In the rows, zero is written as 128.
Rotation paths and how fast each direction turns (degrees a step)
Each turn is a multiple of 5 degrees from 10 to 175, or 0.
Each row of a path follows its step; steps can be skipped.
Path 1:
step 3: [116, 178, 142, 145, 172, 153, 97, 173, 105, 136, 143, 133, 139, 138, 142, 116, 130, 101, 119, 93, 96, 144, 126, 133, 120, 117, 121, 138, 124, 148, 131, 104, 120, 154, 135, 117, 108, 131, 115, 94, 118, 134, 99, 128, 115, 125, 110, 123, 118, 157, 109, 75, 83, 122, 122, 139, 133, 141, 118, 122, 150, 142, 125, 122, 139, 126, 137, 125, 127, 42, 135, 103]
step 5: [119, 103, 142, 157, 133, 155, 105, 162, 143, 104, 141, 105, 106, 98, 120, 178, 117, 143, 75, 145, 130, 153, 104, 123, 120, 126, 141, 123, 184, 167, 142, 128, 112, 111, 110, 167, 159, 117, 146, 125, 124, 115, 142, 129, 119, 118, 144, 150, 154, 125, 150, 113, 93, 121, 118, 111, 144, 145, 80, 148, 140, 138, 116, 151, 105, 114, 126, 121, 141, 81, 137, 117]
step 11: [122, 154, 103, 152, 83, 147, 96, 131, 96, 124, 140, 147, 166, 130, 146, 123, 156, 135, 100, 120, 86, 113, 104, 128, 139, 124, 109, 112, 151, 181, 158, 154, 117, 163, 133, 139, 114, 77, 132, 113, 145, 89, 119, 106, 109, 141, 140, 170, 126, 123, 124, 94, 132, 108, 124, 133, 146, 129, 138, 141, 117, 150, 141, 120, 114, 119, 154, 157, 135, 88, 118, 99]
step 17: [100, 113, 159, 118, 133, 160, 113, 130, 154, 125, 160, 140, 169, 95, 116, 176, 150, 128, 113, 131, 104, 136, 143, 145, 85, 127, 118, 117, 171, 163, 139, 135, 157, 125, 105, 166, 145, 113, 152, 96, 136, 157, 121, 126, 89, 157, 129, 115, 149, 168, 127, 141, 104, 129, 118, 114, 126, 113, 159, 149, 158, 136, 119, 152, 132, 129, 152, 165, 126, 122, 120, 94]
step 20: [98, 118, 144, 159, 108, 145, 97, 120, 79, 120, 185, 135, 127, 124, 115, 129, 121, 133, 113, 116, 116, 131, 73, 95, 112, 121, 114, 139, 134, 150, 163, 135, 132, 130, 108, 144, 144, 107, 142, 83, 98, 126, 135, 83, 126, 135, 115, 142, 133, 122, 136, 160, 158, 106, 125, 121, 138, 121, 154, 122, 151, 177, 138, 148, 128, 128, 169, 158, 142, 94, 127, 131]
step 24: [121, 148, 145, 155, 150, 110, 78, 179, 135, 125, 134, 130, 159, 108, 104, 139, 106, 120, 110, 145, 149, 94, 103, 116, 125, 122, 112, 141, 122, 136, 117, 95, 127, 112, 120, 135, 124, 106, 121, 70, 113, 150, 124, 111, 85, 139, 117, 120, 146, 144, 111, 133, 94, 153, 109, 146, 156, 99, 141, 140, 147, 151, 91, 142, 140, 149, 159, 98, 128, 87, 121, 148]
step 32: [129, 143, 149, 143, 138, 159, 113, 177, 118, 132, 158, 139, 140, 151, 114, 128, 133, 130, 88, 161, 106, 108, 80, 126, 108, 135, 106, 129, 165, 196, 156, 92, 104, 115, 116, 152, 142, 132, 137, 116, 120, 138, 139, 118, 93, 133, 153, 163, 106, 132, 116, 115, 141, 106, 117, 106, 126, 115, 146, 136, 140, 141, 112, 86, 112, 87, 121, 116, 140, 100, 116, 145]
step 35: [144, 124, 143, 119, 135, 144, 88, 149, 120, 145, 152, 119, 133, 86, 112, 112, 88, 134, 125, 113, 107, 119, 141, 112, 110, 104, 129, 119, 153, 178, 116, 130, 134, 132, 114, 148, 154, 99, 117, 100, 122, 140, 108, 111, 96, 144, 159, 141, 151, 162, 64, 129, 123, 125, 136, 168, 109, 135, 112, 141, 143, 158, 110, 144, 118, 106, 122, 122, 154, 89, 84, 108]
[122, 128, 128, 129, 126, 126, 137, 127, 126, 123, 126, 111, 129, 131, 134, 132, 125, 121, 127, 130, 122, 133, 123, 128, 125, 131, 138, 138, 129, 124, 132, 128, 130, 125, 132, 123, 133, 123, 128, 123, 123, 129, 135, 130, 129, 143, 123, 125, 130, 129, 134, 137, 129, 134, 129, 129, 122, 134, 128, 125, 124, 125, 137, 125, 135, 122, 132, 133, 131, 129, 121, 132] => 135
[117, 134, 125, 118, 122, 121, 124, 126, 127, 130, 122, 128, 131, 132, 135, 134, 132, 128, 129, 115, 127, 120, 138, 127, 134, 135, 130, 134, 126, 134, 133, 139, 125, 139, 129, 131, 124, 131, 124, 131, 128, 131, 132, 135, 134, 125, 129, 127, 131, 120, 126, 122, 129, 125, 128, 137, 125, 132, 126, 129, 122, 132, 127, 127, 135, 125, 131, 127, 130, 120, 133, 132] => 95
[134, 136, 128, 131, 126, 120, 133, 136, 113, 133, 129, 129, 134, 128, 123, 126, 127, 131, 137, 130, 128, 127, 128, 126, 131, 131, 132, 131, 130, 125, 124, 122, 126, 122, 125, 142, 123, 121, 127, 123, 134, 129, 123, 136, 126, 128, 122, 139, 121, 128, 129, 121, 129, 135, 120, 128, 125, 133, 119, 121, 127, 131, 124, 126, 128, 125, 128, 133, 125, 126, 126, 133] => 35
[123, 131, 129, 124, 132, 129, 128, 133, 124, 127, 129, 133, 124, 126, 137, 128, 119, 123, 123, 135, 125, 137, 141, 137, 129, 125, 134, 130, 129, 135, 128, 124, 120, 131, 121, 127, 128, 128, 137, 130, 124, 123, 126, 139, 124, 122, 122, 122, 121, 129, 123, 134, 128, 120, 126, 118, 130, 126, 122, 125, 132, 122, 127, 128, 134, 119, 123, 123, 132, 128, 130, 129] => 160
[122, 127, 128, 134, 132, 131, 125, 128, 128, 127, 128, 125, 125, 131, 122, 129, 133, 137, 118, 124, 119, 130, 132, 139, 126, 128, 127, 127, 137, 134, 132, 126, 132, 126, 122, 139, 131, 119, 117, 133, 136, 123, 131, 123, 124, 132, 123, 132, 130, 125, 124, 133, 141, 125, 132, 130, 126, 134, 129, 128, 134, 136, 128, 128, 132, 134, 121, 127, 134, 130, 129, 128] => 120
[120, 116, 115, 130, 128, 129, 132, 129, 128, 135, 129, 126, 128, 123, 126, 128, 125, 134, 128, 128, 130, 132, 125, 138, 140, 124, 126, 125, 123, 122, 126, 130, 115, 125, 137, 133, 129, 127, 131, 121, 132, 125, 139, 128, 139, 132, 129, 136, 135, 125, 132, 129, 127, 123, 132, 126, 134, 126, 119, 125, 127, 122, 129, 129, 126, 126, 130, 127, 129, 128, 136, 125] => 100
Path 2:
step 0: [127, 135, 74, 136, 124, 155, 123, 107, 101, 107, 150, 188, 86, 128, 121, 143, 96, 162, 122, 149, 91, 107, 128, 112, 161, 168, 123, 132, 163, 105, 114, 126, 125, 145, 146, 157, 127, 127, 124, 121, 134, 131, 117, 111, 129, 135, 117, 111, 122, 101, 136, 137, 133, 108, 129, 150, 137, 126, 116, 149, 91, 92, 114, 126, 125, 107, 94, 134, 168, 146, 107, 152]
step 1: [119, 150, 137, 150, 113, 122, 102, 96, 122, 139, 154, 151, 109, 121, 111, 149, 119, 138, 105, 106, 132, 121, 141, 111, 167, 139, 144, 139, 109, 144, 121, 156, 136, 118, 115, 123, 108, 112, 139, 84, 143, 132, 145, 109, 89, 105, 111, 121, 144, 134, 139, 120, 108, 139, 89, 134, 103, 137, 145, 158, 126, 114, 167, 93, 97, 111, 145, 111, 151, 198, 149, 91]
step 6: [123, 108, 103, 152, 140, 155, 147, 152, 125, 138, 146, 89, 151, 132, 104, 109, 135, 183, 156, 169, 123, 108, 146, 119, 138, 144, 140, 115, 107, 101, 106, 135, 166, 133, 114, 107, 107, 88, 123, 137, 122, 127, 139, 139, 111, 110, 132, 95, 71, 103, 92, 102, 132, 150, 127, 130, 128, 136, 124, 118, 137, 93, 122, 110, 134, 111, 157, 93, 132, 143, 99, 146]
step 10: [161, 114, 114, 102, 111, 177, 146, 105, 166, 118, 141, 128, 137, 148, 110, 111, 132, 144, 126, 108, 142, 128, 121, 132, 105, 156, 132, 155, 117, 140, 159, 161, 94, 110, 103, 127, 142, 144, 146, 133, 141, 98, 150, 108, 136, 118, 153, 102, 121, 148, 168, 135, 116, 94, 100, 99, 140, 98, 118, 166, 145, 141, 120, 84, 141, 141, 138, 137, 164, 150, 116, 158]
step 16: [136, 121, 91, 137, 176, 145, 143, 75, 111, 144, 98, 95, 147, 146, 130, 131, 99, 112, 141, 99, 99, 140, 127, 79, 149, 137, 114, 137, 146, 123, 134, 143, 122, 128, 119, 139, 117, 116, 153, 124, 149, 159, 109, 144, 119, 130, 137, 124, 126, 130, 112, 119, 146, 94, 131, 137, 122, 110, 161, 174, 117, 83, 99, 125, 101, 128, 142, 165, 113, 151, 147, 167]
step 18: [144, 115, 118, 142, 149, 157, 96, 125, 136, 126, 134, 152, 139, 103, 129, 91, 82, 162, 130, 149, 137, 131, 178, 134, 147, 132, 132, 97, 123, 130, 91, 111, 155, 89, 169, 98, 104, 151, 135, 104, 125, 110, 127, 97, 125, 152, 89, 127, 124, 144, 141, 120, 135, 126, 120, 140, 151, 110, 119, 115, 124, 128, 95, 108, 120, 111, 137, 100, 111, 174, 96, 152]
step 21: [145, 118, 119, 138, 138, 140, 97, 135, 143, 143, 159, 149, 128, 117, 139, 117, 99, 114, 140, 167, 135, 148, 113, 66, 121, 148, 130, 147, 123, 114, 153, 142, 143, 136, 140, 129, 123, 128, 124, 129, 134, 129, 165, 121, 135, 75, 151, 111, 126, 153, 137, 100, 117, 110, 129, 162, 135, 119, 90, 113, 153, 131, 193, 181, 136, 119, 144, 127, 115, 153, 160, 155]
step 30: [148, 81, 129, 115, 115, 122, 151, 111, 115, 111, 145, 149, 152, 109, 122, 110, 116, 108, 120, 104, 152, 145, 162, 119, 123, 109, 148, 144, 131, 138, 91, 144, 131, 136, 139, 126, 125, 149, 136, 113, 176, 92, 153, 91, 134, 161, 64, 124, 171, 152, 109, 118, 132, 128, 113, 160, 140, 118, 120, 120, 145, 159, 148, 128, 148, 123, 105, 137, 165, 142, 160, 117]
[127, 123, 132, 125, 128, 133, 124, 136, 118, 127, 127, 123, 121, 125, 134, 126, 131, 116, 130, 125, 134, 126, 139, 130, 133, 127, 131, 125, 131, 131, 129, 126, 130, 127, 131, 125, 133, 126, 122, 139, 125, 122, 126, 132, 130, 131, 122, 129, 126, 128, 127, 127, 125, 112, 126, 117, 119, 120, 125, 127, 136, 136, 132, 132, 123, 130, 124, 130, 132, 130, 132, 121] => 65
[137, 135, 127, 121, 132, 128, 129, 133, 134, 125, 138, 124, 122, 138, 132, 134, 126, 132, 126, 131, 124, 133, 128, 130, 127, 128, 136, 125, 128, 123, 139, 128, 126, 118, 125, 121, 135, 139, 132, 131, 129, 128, 125, 119, 128, 125, 134, 127, 119, 128, 124, 127, 128, 129, 135, 124, 123, 134, 125, 128, 137, 125, 128, 125, 136, 130, 123, 131, 131, 122, 131, 120] => 25
[139, 125, 128, 134, 131, 127, 133, 129, 123, 123, 136, 131, 129, 132, 132, 129, 136, 134, 128, 127, 131, 137, 124, 134, 130, 127, 131, 133, 130, 133, 128, 120, 120, 124, 128, 129, 136, 124, 134, 129, 135, 127, 128, 130, 128, 140, 125, 138, 130, 120, 128, 134, 125, 120, 119, 125, 131, 138, 122, 125, 121, 131, 136, 128, 131, 130, 137, 122, 124, 128, 125, 134] => 140
[131, 129, 123, 125, 128, 125, 125, 126, 128, 132, 130, 124, 131, 130, 125, 132, 128, 128, 133, 138, 128, 131, 123, 125, 121, 121, 139, 120, 123, 129, 126, 133, 133, 135, 126, 130, 129, 116, 135, 130, 132, 127, 133, 131, 139, 123, 119, 122, 140, 127, 136, 127, 129, 124, 132, 123, 128, 138, 130, 121, 129, 138, 129, 125, 129, 125, 123, 130, 126, 123, 135, 128] => 40
[134, 139, 127, 129, 124, 136, 126, 131, 136, 140, 126, 139, 125, 128, 130, 119, 131, 129, 124, 134, 131, 126, 133, 130, 129, 140, 130, 127, 134, 122, 136, 132, 123, 127, 133, 134, 127, 124, 120, 124, 127, 127, 121, 124, 128, 128, 122, 124, 131, 125, 128, 127, 131, 128, 130, 128, 128, 131, 122, 126, 133, 136, 131, 125, 120, 136, 125, 124, 121, 121, 123, 137] => 100
[129, 132, 129, 130, 128, 131, 133, 130, 136, 127, 132, 122, 126, 130, 131, 129, 139, 128, 122, 134, 133, 121, 122, 131, 128, 136, 127, 133, 115, 135, 123, 129, 133, 130, 124, 126, 117, 127, 132, 126, 123, 131, 137, 123, 121, 129, 126, 127, 121, 129, 127, 131, 121, 122, 122, 123, 129, 133, 126, 137, 124, 134, 118, 132, 122, 130, 123, 129, 120, 128, 127, 117] => 155
